In the rows, zero is written as 128.
Each path is a new rotation, seen through one point. The rows after it are directions, each followed by how far the rotation turns it, in degrees each step (0 if it stays put).
Each turn is a multiple of 5 degrees from 10 to 175, or 0.
Each row of a path follows its step; steps can be skipped.
Rotation 1:
step 4: [129 128 125 127 110 130 131 133 129 128 131 123 129 129 125 120 137 127
 119 135 138 132 126 139 123 119 127 137 130 125 118 123 122 126 119 132
 134 128 118 132 127 120 123 124]
step 5: [126 131 118 123 136 129 129 123 120 138 129 122 117 131 118 134 139 126
 140 132 125 131 127 120 124 130 129 129 132 134 129 136 130 125 141 123
 119 122 120 130 130 129 122 134]
step 6: [135 122 127 125 134 134 130 134 130 118 119 141 122 124 127 119 133 125
 133 122 133 121 132 126 130 126 127 125 124 128 129 124 137 121 115 133
 127 128 140 133 128 136 129 140]
step 10: [130 126 126 115 126 137 133 130 126 129 129 126 123 125 129 117 130 122
 139 124 126 134 116 138 124 126 129 132 123 129 126 123 119 134 130 136
 111 125 125 136 122 126 129 135]
step 11: [120 129 122 130 132 132 136 126 122 130 124 129 122 115 119 143 124 130
 134 133 137 122 133 128 122 122 133 121 132 119 130 131 134 127 130 126
 128 127 142 126 127 138 124 126]
step 12: [134 131 127 137 131 124 123 134 134 125 114 134 127 132 124 107 119 123
 123 132 128 129 124 125 129 135 135 121 136 128 121 122 130 121 130 125
 136 130 129 126 122 124 130 128]
step 13: [127 119 128 134 117 121 138 125 133 130 131 125 126 135 135 130 123 131
 131 123 123 138 128 122 119 117 136 136 128 126 132 135 122 128 124 126
 123 118 126 131 141 120 133 125]
step 15: [114 127 123 127 133 125 129 126 120 121 135 137 129 117 127 120 128 133
 120 132 128 128 127 132 124 129 135 114 126 126 122 123 125 125 122 133
 121 133 126 145 125 128 131 127]
step 17: [138 123 130 136 116 125 126 128 135 125 127 129 122 128 129 131 127 128
 129 120 129 129 137 131 131 127 133 112 137 113 116 135 131 129 124 128
 128 123 133 117 129 133 124 126]
step 20: [131 126 132 131 128 128 123 130 122 122 131 127 134 118 131 127 124 138
 121 131 130 126 127 123 128 123 114 117 134 130 123 132 137 132 140 120
 119 137 140 131 124 127 137 128]
[129 128 131 129 127 125 125 127 127 127 128 129 128 127 128 126 129 130
 129 132 128 127 125 130 129 127 128 125 129 128 125 126 129 130 127 128
 126 129 125 127 129 126 128 129] : 135
[127 126 128 130 125 127 131 129 127 129 126 125 129 131 130 130 127 126
 128 128 129 128 127 126 131 128 127 125 128 127 126 127 128 127 128 127
 132 127 127 127 127 124 128 129] : 80
[125 129 127 127 128 127 126 130 129 128 129 125 130 127 130 129 128 125
 126 129 130 131 128 128 130 128 126 126 125 128 129 130 128 131 126 129
 125 131 126 129 128 128 130 126] : 60
[129 129 128 131 132 129 127 127 131 127 126 127 127 128 128 128 126 124
 130 130 128 127 127 129 128 129 128 127 129 124 127 129 129 129 128 131
 129 127 130 129 132 128 127 130] : 70
